In the data rows, 128 means zero.
Here are some points, one per row:
129 & 176 & 105 & 120 & 100 & 81 & 153 & 102 & 103 & 129 & 123 & 111 & 157 & 123 & 141 & 140 & 128 & 138 & 110 & 108 & 115 & 151 & 128 & 105 \\
123 & 95 & 120 & 107 & 82 & 105 & 126 & 75 & 85 & 133 & 159 & 113 & 102 & 114 & 105 & 140 & 122 & 167 & 152 & 111 & 154 & 150 & 114 & 164 \\
168 & 122 & 116 & 134 & 119 & 152 & 156 & 143 & 157 & 138 & 81 & 99 & 187 & 125 & 152 & 149 & 99 & 92 & 111 & 138 & 108 & 115 & 122 & 107 \\
163 & 97 & 138 & 154 & 154 & 131 & 146 & 143 & 127 & 127 & 105 & 109 & 111 & 131 & 77 & 129 & 135 & 163 & 121 & 167 & 129 & 77 & 109 & 174 \\
86 & 138 & 136 & 88 & 136 & 134 & 120 & 145 & 109 & 158 & 126 & 115 & 136 & 115 & 106 & 111 & 170 & 113 & 131 & 131 & 165 & 125 & 163 & 125 \\
122 & 88 & 130 & 115 & 143 & 76 & 101 & 160 & 133 & 134 & 112 & 147 & 142 & 146 & 53 & 128 & 132 & 144 & 150 & 126 & 115 & 106 & 145 & 129 \\
103 & 121 & 151 & 116 & 80 & 90 & 135 & 84 & 109 & 119 & 162 & 128 & 140 & 130 & 129 & 128 & 146 & 128 & 127 & 127 & 108 & 138 & 125 & 90 \\
144 & 101 & 91 & 75 & 114 & 94 & 102 & 105 & 130 & 131 & 89 & 153 & 127 & 152 & 122 & 108 & 136 & 99 & 171 & 128 & 174 & 156 & 114 & 97 \\
127 & 158 & 140 & 125 & 146 & 112 & 127 & 164 & 129 & 122 & 96 & 111 & 133 & 154 & 93 & 127 & 125 & 112 & 118 & 127 & 118 & 110 & 133 & 147 \\
128 & 65 & 129 & 129 & 138 & 120 & 139 & 149 & 112 & 175 & 151 & 145 & 135 & 115 & 106 & 160 & 121 & 178 & 92 & 121 & 147 & 119 & 146 & 132 \\
124 & 95 & 152 & 141 & 126 & 120 & 107 & 139 & 104 & 146 & 117 & 134 & 148 & 132 & 97 & 163 & 110 & 150 & 126 & 154 & 133 & 106 & 125 & 149 \\
80 & 131 & 163 & 117 & 165 & 99 & 115 & 119 & 124 & 125 & 134 & 140 & 98 & 129 & 84 & 106 & 153 & 152 & 102 & 129 & 169 & 129 & 169 & 151 \\
153 & 102 & 101 & 134 & 164 & 158 & 154 & 156 & 160 & 102 & 95 & 111 & 137 & 153 & 153 & 159 & 85 & 103 & 151 & 160 & 121 & 94 & 155 & 119 \\
135 & 80 & 128 & 150 & 119 & 135 & 131 & 123 & 116 & 172 & 183 & 136 & 137 & 100 & 157 & 156 & 92 & 138 & 117 & 119 & 131 & 126 & 139 & 92 \\
127 & 144 & 95 & 102 & 122 & 125 & 109 & 96 & 116 & 129 & 141 & 116 & 116 & 90 & 122 & 109 & 119 & 137 & 123 & 133 & 155 & 150 & 120 & 140 \\
90 & 145 & 143 & 107 & 128 & 150 & 120 & 133 & 140 & 115 & 105 & 132 & 124 & 147 & 146 & 104 & 138 & 79 & 147 & 88 & 108 & 133 & 132 & 104 \\
96 & 125 & 145 & 124 & 174 & 167 & 138 & 121 & 123 & 94 & 148 & 138 & 96 & 115 & 111 & 91 & 149 & 165 & 123 & 61 & 152 & 144 & 151 & 133 \\
105 & 98 & 154 & 123 & 149 & 108 & 146 & 141 & 149 & 149 & 139 & 120 & 140 & 121 & 110 & 165 & 124 & 123 & 110 & 111 & 157 & 90 & 169 & 99 \\
123 & 179 & 93 & 140 & 116 & 124 & 108 & 171 & 139 & 63 & 95 & 131 & 135 & 165 & 94 & 127 & 157 & 115 & 124 & 164 & 87 & 137 & 97 & 179 \\
109 & 119 & 107 & 61 & 114 & 110 & 107 & 116 & 85 & 155 & 159 & 108 & 116 & 118 & 133 & 179 & 171 & 118 & 112 & 140 & 159 & 232 & 93 & 157 \\
104 & 114 & 125 & 119 & 171 & 116 & 110 & 144 & 115 & 115 & 126 & 125 & 126 & 100 & 134 & 112 & 159 & 127 & 107 & 121 & 155 & 140 & 163 & 148 \\
113 & 101 & 163 & 140 & 112 & 142 & 147 & 109 & 108 & 167 & 150 & 127 & 133 & 108 & 171 & 149 & 109 & 172 & 123 & 109 & 124 & 142 & 146 & 144 \\
151 & 118 & 135 & 144 & 141 & 165 & 155 & 127 & 133 & 130 & 88 & 98 & 173 & 172 & 168 & 169 & 95 & 102 & 129 & 161 & 83 & 110 & 103 & 109 \\
134 & 159 & 122 & 160 & 92 & 86 & 125 & 93 & 109 & 143 & 151 & 113 & 125 & 129 & 166 & 115 & 149 & 116 & 111 & 148 & 120 & 170 & 100 & 130 \\
116 & 80 & 125 & 144 & 92 & 128 & 130 & 153 & 121 & 99 & 173 & 132 & 118 & 143 & 152 & 121 & 98 & 121 & 113 & 91 & 101 & 152 & 102 & 154 \\
189 & 99 & 160 & 145 & 151 & 161 & 187 & 162 & 151 & 140 & 71 & 100 & 123 & 145 & 92 & 140 & 126 & 168 & 121 & 152 & 80 & 58 & 156 & 150 \\
132 & 149 & 112 & 148 & 123 & 156 & 117 & 120 & 141 & 87 & 88 & 132 & 121 & 156 & 126 & 153 & 129 & 100 & 143 & 147 & 116 & 128 & 103 & 121 \\
87 & 174 & 152 & 115 & 139 & 103 & 114 & 106 & 97 & 116 & 131 & 166 & 101 & 96 & 76 & 123 & 172 & 128 & 87 & 111 & 138 & 137 & 185 & 138 \\
112 & 106 & 119 & 155 & 108 & 128 & 129 & 117 & 122 & 128 & 138 & 148 & 140 & 139 & 177 & 142 & 93 & 119 & 96 & 143 & 122 & 145 & 97 & 128 \\
117 & 133 & 150 & 123 & 102 & 94 & 121 & 125 & 91 & 158 & 151 & 150 & 129 & 116 & 142 & 108 & 121 & 116 & 126 & 117 & 115 & 149 & 134 & 68 \\
147 & 127 & 82 & 147 & 133 & 138 & 129 & 153 & 155 & 106 & 97 & 156 & 109 & 169 & 114 & 143 & 108 & 100 & 173 & 178 & 91 & 121 & 87 & 147 \\
140 & 150 & 86 & 121 & 144 & 128 & 166 & 122 & 183 & 90 & 102 & 115 & 154 & 189 & 124 & 133 & 97 & 76 & 158 & 132 & 113 & 110 & 105 & 127 \\
137 & 83 & 166 & 128 & 154 & 120 & 133 & 184 & 136 & 132 & 127 & 149 & 124 & 164 & 70 & 123 & 136 & 141 & 146 & 130 & 114 & 58 & 144 & 133 \\
146 & 121 & 130 & 118 & 104 & 98 & 122 & 127 & 114 & 183 & 164 & 125 & 148 & 91 & 135 & 102 & 98 & 112 & 140 & 123 & 138 & 131 & 134 & 105 \\
150 & 108 & 122 & 124 & 161 & 163 & 127 & 141 & 151 & 80 & 80 & 133 & 98 & 146 & 121 & 134 & 140 & 116 & 179 & 122 & 102 & 128 & 116 & 140 \\
135 & 124 & 162 & 135 & 90 & 146 & 154 & 115 & 114 & 87 & 109 & 95 & 117 & 142 & 152 & 152 & 120 & 137 & 91 & 139 & 96 & 156 & 98 & 159 \\
147 & 133 & 92 & 131 & 119 & 133 & 112 & 126 & 162 & 126 & 86 & 111 & 144 & 155 & 118 & 139 & 83 & 100 & 168 & 146 & 100 & 87 & 139 & 137 \\
128 & 142 & 110 & 136 & 123 & 129 & 127 & 129 & 148 & 167 & 155 & 120 & 124 & 133 & 137 & 142 & 86 & 128 & 133 & 114 & 149 & 150 & 143 & 142 \\
157 & 109 & 125 & 160 & 140 & 125 & 165 & 85 & 145 & 164 & 147 & 155 & 131 & 123 & 133 & 119 & 121 & 139 & 143 & 118 & 123 & 131 & 165 & 155 \\
108 & 134 & 153 & 119 & 116 & 123 & 139 & 82 & 115 & 114 & 127 & 131 & 120 & 102 & 112 & 78 & 152 & 140 & 86 & 116 & 135 & 190 & 157 & 151 \\
113 & 154 & 142 & 123 & 153 & 121 & 114 & 115 & 145 & 109 & 159 & 133 & 104 & 124 & 116 & 102 & 176 & 153 & 91 & 109 & 159 & 134 & 143 & 140 \\
122 & 136 & 138 & 131 & 96 & 117 & 123 & 105 & 118 & 162 & 119 & 128 & 127 & 127 & 113 & 145 & 126 & 115 & 121 & 115 & 147 & 141 & 121 & 132 \\
137 & 132 & 159 & 143 & 149 & 159 & 166 & 103 & 102 & 107 & 126 & 121 & 147 & 103 & 114 & 139 & 145 & 169 & 69 & 114 & 136 & 121 & 136 & 139 \\
105 & 134 & 131 & 92 & 151 & 140 & 111 & 73 & 128 & 140 & 108 & 143 & 125 & 111 & 128 & 119 & 118 & 99 & 175 & 104 & 151 & 129 & 158 & 98 \\
116 & 109 & 130 & 143 & 106 & 150 & 128 & 116 & 119 & 172 & 158 & 135 & 141 & 74 & 144 & 146 & 115 & 155 & 123 & 132 & 119 & 123 & 129 & 117 \\
87 & 142 & 140 & 85 & 155 & 113 & 106 & 111 & 131 & 147 & 147 & 133 & 147 & 123 & 114 & 113 & 167 & 148 & 138 & 141 & 170 & 117 & 141 & 141 \\
These points spread out most along one direction. Take the direction at right angles to it along which they spread out most. Go by this last direction. How far along it is each point below, from 0 to 99? 50 is the average, and the first point above lies past it. One standard deviation of the points above along it is 16.
110 & 183 & 100 & 143 & 125 & 120 & 135 & 122 & 152 & 120 & 118 & 118 & 128 & 142 & 157 & 145 & 106 & 115 & 134 & 133 & 116 & 155 & 124 & 130 \\ 68
153 & 119 & 99 & 138 & 157 & 152 & 139 & 119 & 135 & 135 & 100 & 89 & 146 & 136 & 166 & 124 & 97 & 82 & 163 & 143 & 120 & 127 & 91 & 142 \\ 69
110 & 83 & 122 & 130 & 110 & 142 & 104 & 165 & 105 & 165 & 158 & 145 & 119 & 107 & 147 & 131 & 108 & 131 & 136 & 133 & 138 & 175 & 124 & 145 \\ 62
143 & 131 & 140 & 133 & 107 & 132 & 131 & 108 & 95 & 103 & 99 & 112 & 144 & 121 & 146 & 125 & 111 & 111 & 123 & 142 & 108 & 126 & 83 & 97 \\ 69
106 & 106 & 76 & 156 & 114 & 122 & 95 & 75 & 104 & 123 & 122 & 96 & 128 & 110 & 159 & 103 & 99 & 83 & 168 & 134 & 104 & 158 & 101 & 112 \\ 82
105 & 124 & 114 & 119 & 152 & 131 & 130 & 149 & 157 & 124 & 139 & 162 & 123 & 131 & 118 & 124 & 123 & 129 & 124 & 113 & 144 & 85 & 172 & 134 \\ 31
148 & 94 & 177 & 141 & 185 & 114 & 150 & 145 & 111 & 137 & 87 & 133 & 156 & 143 & 88 & 103 & 101 & 141 & 147 & 146 & 137 & 66 & 143 & 106 \\ 24
106 & 155 & 133 & 114 & 188 & 96 & 119 & 134 & 160 & 141 & 136 & 141 & 132 & 149 & 110 & 114 & 125 & 138 & 117 & 114 & 180 & 73 & 162 & 119 \\ 24
126 & 107 & 156 & 159 & 135 & 128 & 140 & 119 & 116 & 132 & 132 & 137 & 111 & 138 & 145 & 129 & 142 & 157 & 125 & 119 & 109 & 85 & 101 & 131 \\ 46
89 & 170 & 128 & 74 & 117 & 124 & 103 & 140 & 144 & 125 & 127 & 129 & 156 & 123 & 128 & 125 & 138 & 111 & 132 & 105 & 162 & 122 & 147 & 139 \\ 47
115 & 143 & 152 & 132 & 121 & 132 & 108 & 93 & 139 & 143 & 107 & 133 & 114 & 97 & 111 & 122 & 166 & 164 & 96 & 153 & 140 & 187 & 160 & 137 \\ 45
